128 stands for zero in the data rows.
Each row below has a hidden score, from 0 to 20, with 10 about the middle. What is it? The score is a weighted sum of the row's numbers plus the product of two more (or one squared), each taken from its middle value.
[ 58 171 202 169 138 144 143 159 160 205 103 116 123 138 159  59] 11
[ 56 162 180 160 129 173 164 140 165 176 113 125 118 143 136  57] 17
[ 70 173 179 149 130 181 151 136 155 162 120 141 123 143 129  69] 18
[ 84 184 158 129 125 187 150 126 142 135 105 135 129 134 100  65] 19
[ 64 147 126 139 122 150 138 157 136 162  95  75  82 163 141  40] 16
[ 72 132 108 138 114 153 147 151 135 131 109  86  89 148 122  54] 13
[ 98 143 125 134 129 157 132 143 125 123 127  96 112 140 116  76] 11
[ 96 116 102 143 126 161 139 137 134 105 152 103 113 133 108  86] 9
[120 137 117 121 109 139 111 144 120 106 135 121 135 115 103 102] 9
[126 125 116 122 122 149 109 139 113 108 154 118 144 115  99 109] 8
[133 126 110 110 101 128 104 138 115 109 143 131 146 105  95 113] 7
[140 132 108 107 102 131 102 132 109 100 134 126 147  98  94 111] 8
[ 78  93  66 117 100  55  76 154 143 148  84  80  89 124 157  67] 1
[ 36  81  83 145 114  58 124 156 225 217  55   0  79 176 189   5] 13
[ 61 118 107 120 108  75  79 160 177 176  35   0 126 143 169  27] 7
[ 60  48 147 149 112  20 146 148 147 184 107  54 139 110 232  57] 6
[123 138 123  83  93  69 101 132 106  88 132 123 116 188 171 120] 12
[125 114 102  80  89  95 118 112 119 114 145 123 109 175 171 138] 13
[122 122 104  76  83 101 119 103 118 134 127 150 108 157 169 135] 14
[107 116 100  78  78 110 113  99 125 146 122 152 120 142 169 126] 15
[104 117 101  72  68 107 103 112 131 151 111 153 135 126 166 119] 16
[ 92 108 115  82  95 139  93 103 128 162 132 141 136 140 172 115] 15
[ 90 109 111  73  76 128  92 110 130 153 108 135 149 126 161 107] 16
[ 84 101 107  74  81 133  98 106 128 152 104 134 150 122 157  98] 16
[ 78 101 111  69  81 125  89 105 130 150 104 132 156 123 158  95] 15
[ 75  92  99  74  75 116  93 112 140 152 103 137 158 122 158  93] 14
[ 67  75  88  80  82 126 107 112 147 143 107 129 155 121 154  87] 11
[ 68  85  81  74  55  92  97 127 155 143  80 142 163 104 152  86] 8
[ 80  95 113  71 100 127  82 113 131 151 102 124 168 132 156  90] 14
[ 76  91 110  80 105 130  87 110 131 144  97 115 169 132 152  82] 13
[ 75  75  87  79  98 126 104 114 142 131  93 112 164 132 146  75] 11
[ 73  74  90  85 104 130 105 115 140 130  98 107 164 136 144  75] 10
[ 80  76  89  81 109 123 103 116 141 133  96 108 163 138 145  77] 11
[ 80  72  92  85 127 139 108 112 132 124 103  97 164 153 143  70] 13
[ 75  63  73  94 109 123 113 120 140 117  97 103 166 147 140  71] 6
[ 77  60  72  88 109 119 120 121 146 121  93 105 160 150 145  72] 10
[ 82  50  71 102 129 130 121 117 146 123 111  97 157 160 144  72] 7
[ 91  73  91  88 134 128 108 119 137 120 100  95 163 164 147  75] 13
[ 80  58  73 101 126 120 125 122 149 121 104 101 155 164 143  75] 9
[ 70  45  54 110 133 129 143 116 152 112 113  89 150 168 140  68] 6
[ 79  66  62 100 111 107 130 126 151 111  86  99 162 152 139  68] 7
[ 79  76  65  93 110 100 126 127 141 110  78  98 164 154 134  69] 10
[ 77  68  61 105 121 107 132 126 144 117  91  95 156 162 140  69] 9
[ 75  71  62 105 139 128 135 119 139 115 105  88 155 178 141  69] 12
[ 73  67  55 111 131 118 144 122 142 105 102  91 153 169 137  66] 9
[ 72  67  52 114 123 103 144 125 149 121 104 105 154 172 144  73] 10
[ 77  79  64 108 140 122 141 123 137 110  97  86 153 177 136  68] 12
[ 74  77  61 115 126 105 135 126 142 119 100  99 148 173 143  77] 10
[ 97  93  76 110 142 116 136 117 118  91 126 110 131 151 139  96] 13
[ 94  99  75 104 132 110 129 121 124 101 114 118 137 147 140  91] 13
[ 87  87  66 112 131 111 143 119 130 104 115 112 139 148 137  84] 12
[ 85  90  67 113 113  89 138 130 143 116 105 129 145 143 141  91] 11
[ 88  93  78 107 131 113 133 121 130 110 109 113 150 158 136  84] 13
[ 84  87  73 107 136 121 142 115 136 106 108 102 149 160 134  78] 14
[ 82  94  67 111 103  81 131 138 150 119  97 135 152 141 140  87] 10
[105 108  78 133 131 103 103  80 122 104 157 154 135 119 156 114] 16
[106 113  92 122 144 106 102 112 116 111 151 180 143 100 141 111] 15
[104  98  79 116 147 121 123 114 117  99 144 155 141 111 128  98] 14
[106 101  77 113 146 120 123 124 110  97 139 145 144 117 120  97] 13
[ 96  95  65 116 124 104 134 135 121  98 133 155 142 108 120 100] 11
[101 102  76 114 143 125 137 132 108  96 137 134 139 119 116  94] 12
[108  97  84 112 165 160 147 119  93  93 146 112 139 139 107  91] 14
[103  99  70 108 140 142 153 126 108  85 134 115 138 123 103  90] 13
[103 104  78 117 140 129 148 128 112 102 143 131 138 126 113  99] 13
[ 98  92  70 120 141 141 164 124 114  93 147 120 130 127 109  98] 13
[115 117 100 111 150 140 133 129 100 111 152 129 138 132 118 111] 12
[106  99  81 116 138 138 154 129 113  97 148 124 133 124 112 102] 13
[112 112  92 110 142 140 144 128 105 102 145 121 137 130 111 105] 13
[112 104  94 115 138 141 152 131 107  99 147 122 130 126 108 105] 13
[115 108  98 114 144 148 150 132 104 102 153 118 131 124 112 108] 12
[114 106  86 116 122 129 152 134 117 102 142 134 128 115 114 110] 12
[117 114  99 119 135 140 146 135 107 106 151 133 131 121 115 113] 12
[110  99  81 121 122 140 163 130 119  96 147 122 121 119 105 105] 11
[126 129 121 118 132 127 124 135 103 127 153 143 134 120 123 124] 9
[117 107  94 119 119 131 152 134 113 107 145 138 127 114 112 114] 12
[125 121 112 118 138 143 140 128 103 117 158 130 133 125 117 119] 11
[132 133 114 106 118 122 131 137 104 120 134 144 138 102 114 121] 10
[117 101  94 123 124 138 153 128 114 119 162 143 125 117 118 119] 11
[130 126 103 102 120 133 142 131 104 108 137 138 133 104 107 115] 12
[127 117  95 113 113 137 149 129 111 106 144 139 131 101 109 114] 12
[126 121 105 116 127 138 142 127 106 121 154 141 133 111 114 120] 11
[135 135 117 111 121 132 124 130 104 128 148 151 135 109 115 126] 9
[136 127 121 114 144 160 136 123  97 126 165 137 131 120 119 123] 11
[131 125 104 114 126 144 143 127 106 117 153 141 135 106 112 119] 11
[110  87  62 127 106 145 180 121 128  95 157 136 119 104  98 105] 11
[128 116 103 112 145 124 129 116 123 115 146 148 118 125 129 127] 12
[126 109 111 112 126 151 143 117 116 108 164 133 110 108 125 148] 11
[118 104 111 110 110 157 150 121 106 122 165 138 109  93 124 150] 11
[121 120 126  98  95 160 132 125 109 131 150 153 116  78 123 140] 12
[101 121 142 142 143 164 145 124 108 163 161 118 131 112 133  79] 9
[108 109 141 143 139 152 137 130 119 159 179 150 120 112 139  96] 11
[121 123 132 107 123 153 126 128  96 122 133 133 126  91 108  83] 13
[121 105 126 116 132 161 133 129 107 116 155 143 111  97 111  91] 14
[127 111 129 111 119 143 120 133 109 125 151 162 113  87 115 102] 12
[133 122 124 104 124 151 116 128  98 111 144 148 114  89 102  97] 12
[ 88 102 117 125  95 124 114 143 125 115 162 140 100  62 115 159] 3
[111 121 122 115 101 147 122 129 119 119 163 134 105  69 111 152] 7
[125 136 120 110  87 130 114 129 123 131 157 158 109  64 118 157] 7
[125 125 110 104  95 155 135 118 122 119 162 149 108  72 109 144] 10
[143 153 135  92 128 177 119 105 106 128 171 136 118  84 112 147] 9
[148 147 137  92 116 167 124 108 104 132 173 146 114  85 114 148] 8
[143 130 121 108 115 165 140 111 119 128 186 151 111  85 116 147] 10
[151 137 117 101 120 178 138 106 109 121 175 138 114  87 104 137] 10
[156 148 128  96 120 176 128 110 100 122 173 141 123  85 108 140] 9
[155 142 127 106 120 169 131 113 108 129 173 143 118  89 110 139] 9
[156 141 121 104 109 161 131 121 104 125 163 149 121  81 107 137] 9
[143 111  98 115 101 168 160 115 120 110 175 147 111  84 103 130] 12
[139 110 102 125 117 175 157 116 120 124 196 148 108  97 113 136] 12
[147 132 112 104 112 178 152 115 105 107 164 135 123  89  94 125] 13
[151 129 117 112 125 180 145 117 108 123 181 143 119  93 105 133] 11
[155 145 130 104 124 173 137 118  99 126 173 141 128  94 102 135] 9
[148 133 106  97 101 165 151 118 105 106 151 137 123  80  86 122] 12
[147 126 110 106 109 171 154 117 109 110 167 142 121  86  90 127] 12
[119 170 154  96 151 169 163 149 136 162 131 135 159 127 106  95] 15
[151 156 151 102  96 145 111 141 140 164 146 140 167 131 149 133] 12
[150 148 127 101  91 155 148 142 119 157 130 146 143 133 123 138] 15
[150 141 119 103 105 153 157 139 114 171 143 159 130 135 127 143] 13
[135 117 103 112  92 148 156 141 143 169 147 153 128 130 120 136] 13
[135 123 120 106 115 167 145 134 133 166 148 127 136 135 116 135] 12
[131 127 124 104 110 161 136 131 135 161 148 125 141 124 109 138] 10
[129 120 123 107 111 158 141 129 139 160 155 119 142 122 109 135] 10
[128 122 127 107 113 159 141 127 140 158 159 116 144 120 108 139] 9
[132 133 134  99 105 154 140 127 122 146 137 109 152 109  99 131] 10
[130 129 134 108 106 145 139 124 125 153 150 120 143 112 104 140] 8
[131 135 136 107 104 148 141 118 126 148 153 125 144 106 104 140] 9
[124 124 132 113  97 145 147 123 123 144 153 129 141 102 103 137] 9
[137 141 148 110 124 173 135 115 105 146 159 109 146 117 102 138] 8
[132 139 134 110  94 155 146 122 111 130 147 124 140 105  96 133] 10
[134 132 128  75  70 139 139 132 118 122 123 118 136 132 108 123] 17
[145 152 134  68  77 149 140 123 105 124 114 118 133 117 104 123] 16
[149 165 171 126 137 117  97  85  84  82 160 113 139 107 137 170] 9
[155 181 169 117 132 122  95  86  86  90 152 108 138 113 128 172] 5
[146 168 155 125 122 122 105  86 107  94 162 116 126 119 123 175] 9
[151 173 165 118 117 121  97  89 104 106 159 119 134 123 117 176] 6
[138 136 143 140 122 141 121  88 123 106 185 121 114 137 116 177] 12
[143 152 142 129 106 128 116  94 118 112 163 129 124 137 109 171] 9
[150 150 138 128  94 115 109 101 120 122 159 147 125 131 108 174] 8
[153 148 141 124 102 127 112  99 118 118 160 139 129 121 106 166] 9
[154 143 143 121 111 145 116  96 105 119 160 137 133 120 104 159] 9
[159 154 136 102  89 128 114 108 102 112 128 142 137 106  93 152] 9
[157 139 141 117 107 136 114  99 114 137 167 155 128 115 113 164] 7
[160 151 134 111  90 122 130 125 111 106 158 150 116  94 119 166] 8
[178 186 161  97 113 165 122 112  77 119 159 119 142 101 112 160] 1
[174 168 156 107  97 148 124 122  96 136 165 142 132 101 118 162] 3
[168 149 143 116 101 164 132 116  99 132 165 144 124 109 112 153] 8
[160 146 133 115  86 149 135 117 106 138 161 161 118 104 112 152] 8
[102 104 100 113 189 101  80  65  96 113 102 107 154 170 162 125] 10
[117 116 106 118 161 109  94  84 136 102 121 110 154 148 162 138] 11
[126 126 111 125 149 124  96  93 126 128 142 108 153 135 163 153] 7
[139 141 129 117 160 163  94  87 102 137 144  79 160 132 151 147] 5
[136 133 120 120 120 137 105 107 116 151 144 113 148 118 153 156] 5
[147 139 139 114 126 153 104 108 105 154 145 114 144 121 150 161] 5
[142 127 137 126 110 151 112 109 114 168 151 134 130 122 150 165] 6
[138 120 132 127 107 158 127 111 115 155 153 136 116 120 142 160] 8
[146 137 162 109 137 198 125  95  84 148 154 116 118 131 132 159] 8
[131 114 135 123  90 148 136 115 128 164 162 157 108 112 142 164] 9
[133 129 132 112  82 148 140 116 120 158 149 148 118 106 132 155] 9
[130 120 127 118  81 150 141 120 119 153 159 148 121 105 130 151] 9
[131 127 125 119  79 153 139 120 120 154 157 142 124 103 127 147] 9
[134 128 123 126  97 160 145 119 119 159 172 140 126 106 132 148] 7
[135 133 129 114 102 167 141 117 112 148 169 131 128 109 125 141] 9
[136 142 121 104  89 162 140 118 104 140 153 125 133  97 112 134] 9
[145 146 128 101 109 180 142 119  95 135 154 115 139 104 111 130] 10
[100 166 170 135 122 148 125 129 134 149 135 169 166 134 112  93] 17
[ 89 158 133 130  98 143 156 136 151 137 141 182 154 121 109  94] 19
[108 171 159 124 133 193 145 120 107 131 145 149 161 134  95  91] 18
[100 136 125 129 105 163 171 130 135 120 146 161 149 116  91  95] 18
[106 123 113 128 104 168 170 128 133 115 154 163 144 115  89 102] 17
[125 137 147 118 126 179 139 129 114 136 169 162 143 124 108 120] 16
[103 108 141 112  79  95 131 165 146 143 120 136  96  54 100 159] 2
[142 159 151 141 127 173 139 115 101 125 189 163 118 131 125 146] 11
[144 161 155 129 102 164 147 122  97 120 172 155 123 117 117 141] 10
[147 163 150 117 109 175 147 120  94 121 169 140 134 119 107 135] 10
[146 160 138 114 103 166 145 125 103 125 165 146 126 110 111 141] 10
[144 153 132 115 101 161 141 129 107 133 170 160 127 108 117 147] 10
[154 155 140 106 128 188 142 119  96 129 178 138 125 117 112 139] 9
[138 133 109 104  82 154 155 134 117 114 151 156 125  94 103 134] 13
[154 143 136 124 117 168 166 133 119 123 173 140 104 126 116 146] 11
[164 161 142 121 115 167 143 141 115 143 164 139 122 124 118 154] 8
[161 154 133 124  99 158 144 137 123 142 157 137 127 122 111 151] 8
